Each row is where one point has got to under a steady rotation. How many steps took it there?
The counts run from 0 to 118.
[-11  -1   6  -2   1   1  10   0  24 -21   2  -4  30   9 -12  -3  13  -1
 -24 -13 -15  25 -18   0 -19  21 -13  14  19 -18   1  -3   5  -6 -11  -5
   1  -4   3  13  -2  -3 -12   1   9  -5  13 -20 -24  -2  -6  34 -15  13
  17  -2  -7 -14   6  29  -8 -45   3   4   1 -23 -15  -6 -11  21  -8  10
   5  -9   0  24 -12  10  -3   5  -1 -25] => 40
[-11 -18  -7   6   7   4  14 -17  21 -22  -5   1  11 -13 -15   0  -4 -15
   1 -12 -21  20 -19  -4  12  30 -15  -2  19  -3  12 -11   1  -8 -10  14
   1  -1   7  11   0   2 -12  -3  -3  -5   8 -14 -22   3  -1  25  -5   8
  10 -16 -17  -3  24  17  -5 -42  13   7   1 -34  -6 -17 -14  26  14   6
  -1   0   5   9  24   8  -1   1   2 -17] => 91
[-12  14   0 -14   9  14  -5  -5  20 -10 -10  15  12  -6  -7   0  11 -10
 -29  -7  -6  22  -7  -3  -5  31   1  22  26  -8   2  15  11  -2  -1  -1
   8   1  18  -1  -9   5 -14   2   5  -7  12 -19 -16  -8  -6  11 -18  -5
   9  11   1  -9   6  30 -23 -31   6   4  -1 -11  -6 -19 -32  24  -7  15
  -6 -12  14  18  -3  33   3  11   6 -16] => 113
[-10 -21   8  -5   6   2  12  -7  17 -26  -9  10   3 -14 -16   7 -10  -8
  -2 -15  -6  26 -29 -15  14  27   1  17  10   6   1  15   0   0  -3  12
 -17   4  25  24   5   1 -12   3  -3  -6  12 -22 -31  16 -12  11  -1  18
  14  -2 -14  -4  13  16 -16 -40   6  22   0 -15  -9 -15 -15  20   7  -2
  -5   4  11   1  -1   6   5   7   9 -37] => 11
[-11 -12  15   4  -4  -1  11 -18  24 -24  -6   6  -8 -19 -19   6  -6  -9
 -12 -20  -6  21 -28  -2  15  33  -4   6  12   5  -1  18  10   5   1  21
 -14   1  18  12   2  -1  -8   1  -4  -1  14 -33 -29  17  -6  10   3  10
  15   0 -19 -12  20  19 -12 -39   3  15   0 -15  -3 -19 -15  26  11   0
  -2   0  13   0   0  11  -2  16   2 -32] => 109
[ -5   0  17  -4 -10   7 -11  -7  20 -13   3   9  17 -17 -14   1   1  -4
 -17  -8  -2  16 -22   4  -7  35   3   5  14 -15   8   9   6   4 -14  12
  -3 -15  18  16   1  -8 -10  -6  -6 -12  15 -26 -19   2   4  10 -12   6
  24  -3 -21  -2  22  12  -4 -39  -3  -2   2 -16 -13  -1  -8  15   6   5
  -2   8  12  17  -1  24  -9  15   8 -37] => 76
[-12  -9   0 -18 -10  -1   8  -7  10 -20  -9   6 -11 -12 -26   7   9  -2
 -17  -4  -4  31 -23  -8   7  19  -5  12  11  -8   1  18   5   3  -9  20
  -2 -13   9   6   4   5 -17  -1  -8  -2   6 -29 -27  13 -10  12  -3  21
  22  -6 -16  -4  12  21  -5 -26  -1  17  -1  -6  -1  -8 -26  26   6  -5
 -14  -7  14 -12  -6  -4   3  14   5 -32] => 28
[-16 -26   2   7  -9   2  17 -19  16 -22  -8   2  11  -8 -17   5  -2  -5
 -22  -9 -16  23 -18   1   8  23 -10   8   5  -7  11   3  11 -14 -23  26
  -9   3   0   8  12  -6  -5  -8  -6  -2   7 -18 -24  12 -11  16  -7  13
   7 -14 -21  -7  19  19 -10 -42   5  15  -2 -26 -18 -16 -16  18  17  12
 -11  -5   5   8  17  -2   0  12  -2 -36] => 1
[-15  -8  -4 -12   7  17  -5   0   8  -3  -5  15  24  -9 -17  -1  14  -8
 -22  15  -3  23 -15  -4  -6  38   1  26  16 -15   4   5   0   1  -9   8
  12  -2  16   5  -3  -7 -16  -1   2 -14   6 -17 -10  -8 -13  11 -22  12
  15  -7  -9   4  11  16 -24 -35   9  11  -9  -8 -17 -12 -19  12  11  18
 -15  -6  20  11  10  22  14   6  18 -35] => 87
[-11   2 -10 -15   3   0   2   4  16 -12  -5  22  -1  -6 -15   4  12 -15
 -25   2  -3  23 -20  -7  -5  31 -14  15  12 -16  -6  27  -1   5  -8   9
   4  -9   2   1   2 -12  -5 -12  -1 -10   3 -26 -36   1  -8  19 -15   6
  12   4  -8 -12  10  22  -7 -18  16  16  -1   8  -8 -20 -20  26   4  21
 -15  -9  29  -1  -3  11  -7   8  10 -32] => 71
[-11  -5   5 -13  -6  14  -3  -1  14  -7   1  18  15  -4 -17   2  21  -5
 -23   2   2  24 -21   3 -18  44   7  19  16 -23  -1  16  -1   2 -11   8
   9   0  14   8   0  -8 -13 -10  -3  -9   5 -36 -19  -3   1  13 -20  10
  12   2 -11  -5   8  14 -12 -23   9  10  -2  -4 -16  -4 -21  11   9  16
 -15  -7  12  16  -6  18  12  11  17 -36] => 78
[-11 -22  -3   9  -4   6   7  -9  20 -27 -21  16   8 -10  -9   1  -3 -15
 -24 -18  -6  34 -20   6  13  24 -15  14  12  -6  10   6   4 -14 -11   8
  -4  16   6  11   8 -10 -11  -5  -5  -1   9 -16 -21   7 -10  13  -9   1
  -3   4 -18  -4  13  20 -10 -28  16  13   0 -32  -8 -11 -22  24  19  11
  -8  -4  -7  15  19   4   6  10   0 -22] => 9
[-16 -25  11 -16 -12  10   0   5  11 -13   0  16  19  -3 -19  11  -3  -2
 -25   0   1  29 -19   2   4  29 -11  19  12  -7  -1  12  -3   0 -12  11
   0   6   5  20   2 -15 -12   2  -7   1   5 -24 -21  13 -18  13 -20  14
   6  -4 -24   2   7  11 -21 -25   8  18  -2 -10 -14   2 -13  19  13   3
 -26  -8   9   7   7  -2   1  18   2 -45] => 44
[-16 -20 -10 -19  17   7  11  -2  11 -15  -9  15   4  -9 -20  10   2 -17
 -12   6  -2  27 -24 -13  12  32 -14  15  16  -2  -4  10  -8   3  -2  -1
   5   1  13  10   0 -12 -18   9  -2  -4   4 -19 -31   1 -21  18 -15  18
  13  -7  -7  12  14  16 -22 -28  13  18  -6  -4   1 -18 -15  15   3   8
  -8 -15  14  -9   6   0   0   2  13 -27] => 54
[ -9  -6   3 -10  12   2   8  -2  23 -25 -15   7   8  -4 -18  -3  15  -9
  -9 -11  -2  22 -29 -11 -14  23   8  28   8   0  -1   6   6  -1  -4   2
  -1   6  26  15  -1  -1 -25   9  12  -9  11 -24 -21   7  -4  14  -8  14
  13  -4  -4  -7  -4  20 -21 -48  -2  13  -3 -12  -5 -14 -21  16  -6   6
   8  -5  12  25 -22  18  15  -7  15 -26] => 13
[ -6  -2 -16 -10   7  -2  12   1  20 -24  -9  18  -3  -4 -14   1  20 -15
 -14   0  -5  21 -31  -8   2  27 -16  11  20 -16   1   9  -1   2  -3  -4
  12  -4   3   7   7  -8 -20  -7   5  -7   8 -23 -31   2  -2  18 -19  12
  12   2  -6  -2   6  31 -10 -24  24  18   4   0   3 -18 -21  30   6   9
 -13 -12  15  -7   2   1   2   4  17 -16] => 63
[ -7   1  -1  -7  14   7   6  -2  22 -22 -18   9  15  -4  -3  -6  14 -12
 -13 -13  -4  29 -25  -6  -6  32   4  24  18  -4   3   5   3  -2   1 -13
   8   7  19  12  -3   2 -19  10   9 -11  14 -19 -18  -2  -6  15 -19   6
  12  -1   2  -7  -3  28 -25 -43   4   8   0 -15 -11 -13 -23  24 -10  11
   6  -7   6  24 -11  20   9  -2   8 -13] => 14
[-22 -12 -10   6   6  10   6  -3  22  -7 -12   4  22   4  -1  -4  10 -13
 -31  -8  -4  21 -14   3  -9  19 -11  29  16 -10   4   4   4 -12 -20   4
   3  16   5   5   3  -5  -6   0  11  -6  11 -16 -19  -3 -15  11 -19   6
  -1  -1  -9 -13  -2  22 -21 -44   7  15   2 -21 -19 -13 -17  18   1  27
  -6 -14   8  30   5  13   3   2   4 -24] => 7
[-10  10  -5  -2   2  -6   4 -16  32 -15  -1 -11   4  -9  -3  -2  -5 -12
  -5 -11 -11  22 -21   4  -2  20 -11   0  16 -11   6   4   0   4 -13  15
   0 -19   1  10   8  -8  -8   2   3 -12  22 -23 -36   4  10  19 -15   9
  21 -10 -24 -13  19  21  -1 -43  -3   1   8 -23 -12 -12  -9  30   0  10
   6  -6  13  12  -4  14 -16   7  -2 -21] => 66
[ -7   4  -1  -8  12  13  -8  -4  22 -16 -12  11  15  -7   1  -4   4 -15
 -20  -9  -3  22 -10  -2  -1  27  -4  24  21   1  10   4   8  -5  -2  -2
   2   6  17   5  -8   0 -10  12  10  -5  13 -19 -14  -2  -8  13 -17  -1
   6   8  -6  -6   6  30 -28 -39   5   8   3 -23  -7 -13 -27  28   1  19
   2 -11   9  26   2  20  -1   8   3  -7] => 15
[ -6  -8   5  -8   3  28 -11  -6   8 -10   1  19  22 -17 -17   2  13  -2
 -11   9  -4  20 -25   0  -6  42  -1  22  16 -13   9   6   2   6  -4   7
  12  -5  30  14  -9   0 -17  -3  -6 -20   3 -20  -5   1  -2  10 -14   7
  15  -5 -13   6  11  12 -19 -33   6   5  -3 -17 -18  -4 -16  15  11   8
 -10  -1  14  12   9  26  13   5  19 -29] => 86
[ -6  -6  -2 -16   0  -1  15  -7  12 -20  -5   5  -2   2 -25   1  19  -5
 -15  -5 -15  33 -22 -13  -4  21   2  11  12 -14   0  10   8   5   0   9
  -1 -10  10   8   3  13 -29  -2   3  -2  10 -27 -34  10  -5  19  -2  19
  16   1  -9  -5   2  30  -2 -31   7  14  -3  -2   1 -14 -24  30  -4  -3
 -15  -3  13  -8 -18   4  12  12  10 -30] => 29
[ -2  -1   2   2   1  -2  11  -7  32 -30   0   6   4  -8 -12  -1   1  -6
 -21 -18 -17  19 -16   3  -7  33 -21  -8  20 -17   0   0   4  -1  -7   6
   3  -8   4   9  -3  -5 -11  -7  -2  -6  10 -22 -37  -2  10  29  -2   6
  12  10 -12 -12  25  23   9 -38   8   5   7 -24  -8 -15  -7  27   5  12
   9   4   1   9   4  15  -9   6  -1 -21] => 74
[-10 -12   0  -4   3  15   7 -15  18 -13  -4  -2  11 -20 -15  -6   0  -4
   3  -3 -10  15 -34  -1  -7  25   5   8   5  -4  11  -1   1   5 -17  22
  -1 -16  17  18   4   5 -16   1   3 -17  20 -19 -15  15  -2   8 -12  16
  19 -19 -19   5  18  12 -12 -49  -5  12  -3 -20 -15  -4 -13  11  14  -6
  -2   6  16  12   2  17   9   2  11 -30] => 93
[  0  -5   4   0  10   4  -5 -11  23 -28 -18  16   0 -19 -16  -5   9 -13
  -5  -9  -1  17 -32 -13  -1  32   1  16   6   4  15   6  -1  -4  -1  13
 -10  -6  15  23   5   3 -19  -6   3 -23  19 -16 -20  18   2  -1 -13   7
  11  -9  -9  -6  13  32 -15 -37   5  17   2 -12 -16 -12 -22  22   9  -6
   8   4   6  16  -6  18   8   5  15 -25] => 102
[-13 -18   6   5  -3   3  15 -17  26 -18   8  -8  12  -5 -16  -3   0  -2
 -13 -19 -15  17 -23   3  -5  29   0   0  15 -15   5  -4   3   2 -13  17
   3   0  13   9   2  -6  -8  -4   2   2   4 -24 -28   5   2  31   3   8
  21  -6 -18  -7  24   7   1 -47   4  -1  -4 -28 -10 -13  -4  18  12  10
  -2  -2   9  12  11  19   1   5  -2 -32] => 83
[-19  -9 -16 -13   9  11   6  -4  11  -2  -3   8  18   0 -13   1  16 -13
 -24  12  -6  24 -14  -4  -4  32  -9  23  14 -20  -1   2  -1  -3 -19   7
  10   0  15   0   2  -7  -9  -6   9  -2   1 -22 -22  -3 -15  15 -18  11
  13  -6  -7   1   7  14 -18 -37  13   9  -8  -5 -12 -16 -17  14  13  24
 -19 -12  21   5  11  17  10   4  14 -28] => 88
[ -7 -24   2   2  -9   0  17 -14  20 -25  -9   9   5  -5 -20   1  -1  -6
 -11 -14 -14  21 -32   0  -2  21  -5   6   5 -10   6  -1  10  -6 -16  24
 -10   3  10  19   6   4 -12 -13  -3  -7   3 -20 -27  19  -2  14  -2  21
   8 -12 -17  -8  13  23  -3 -44   8  16  -1 -23  -9  -7 -17  17  13   0
  -8   5   1   8   5  -1  11   7   4 -39] => 2
[ -6  -3 -23   0  16  13  -5  -2  15 -15 -18  20  17  -9 -10  -6  19 -18
 -17   3  -9  19 -22  -3  -6  30  -6  29  12 -10  11   7  -2  -4 -10   2
  10   3  10   4   8   0 -19  -1   9 -14   8 -14 -12  -3  -2  11 -25   4
   2  -3  -2   0   3  30 -21 -36  16  13   2  -8 -19 -11 -27  24  10  22
  -5 -11  10  12  10  18  12  -1  15 -16] => 96
[-20  -6   5  -9   9   5   3  -5  30 -12   2  -9  29  -5  -8  -2 -10 -10
 -18 -10 -11  23 -21  -2  -3  22 -14  14  26  -6  -1  -9  -2   2  -8  -5
   5  -8  14  18  -3  -8  -7  15   4  -3  19 -18 -20   2  -7  25 -20  10
  18  -5 -13  -1  19  14 -25 -51  -5  -3   3 -31 -12 -13  -7  19  -9  13
   7  -4  13  24   1  15 -11   4  -4 -19] => 49
[ -7  -5  -9   0   8  14   3   0  19 -15 -12  17  15 -10 -15  -6  22 -10
 -10   5  -2  17 -26  -4 -18  26   8  24   9 -13  16   3   0  -4 -11   6
   1  -2  17  17   8   4 -25  -1   9 -21  12 -15 -11   3  -1   6 -24  13
   6 -10 -10   3   4  28 -16 -42   6   9  -2  -7 -19  -3 -24  11   7  12
 -11  -4  14  16   1  14  21  -9  21 -26] => 95
[-20 -18   7  -5  -1  10   6  -8  26 -10  -2  -6  25  -5   1   2  -7  -4
 -22  -9  -3  22 -21   6 -12  22 -10  16  21  -9   5  -7   1   1 -16   8
   6   3  15  23  -4 -13 -11  18  -1   0  20 -22 -15   0  -5  21 -28   5
  19  -6 -23  -1  14  10 -22 -51  -2   5   0 -31 -14   1  -5  15   6   7
  -2  -8   6  25   0  11  -2  -2   5 -20] => 50
[-18  -7 -19  -4  19  -8  19  -4  26 -19  -4  -5   2   2 -10   0  -1 -17
 -11  -7 -10  25 -25  -7  -3  21 -15  10  18  -8  -2  -8   1   4 -13   1
   9  -4   6  10   3  -6 -21   9  16   0  14 -19 -37   1   0  31 -17  17
  15  -8  -6  -4   7  21 -20 -48   6  10  -4 -15  -2 -22  -3  21  -5  11
   1  -8  10   1  -6  -3  -1 -10   8  -9] => 56
[-10 -19   7   0  -5   9  -1  -3  27  -8  -7   7  15  -7  -6   2  -1  -7
 -23 -11   4  23 -18   5 -15  25  -8  15  15 -14  10  -2  -2  -5 -11   3
  -1   1  11  24  -2 -11 -16  11  -2   2  14 -29 -12   5  -1  23 -25   8
  17  -2 -35   6   2  10 -21 -38  -1   4   5 -24 -17  15 -18  16  19   6
 -13  -6   2  20  11   3   8  -3  10 -17] => 51
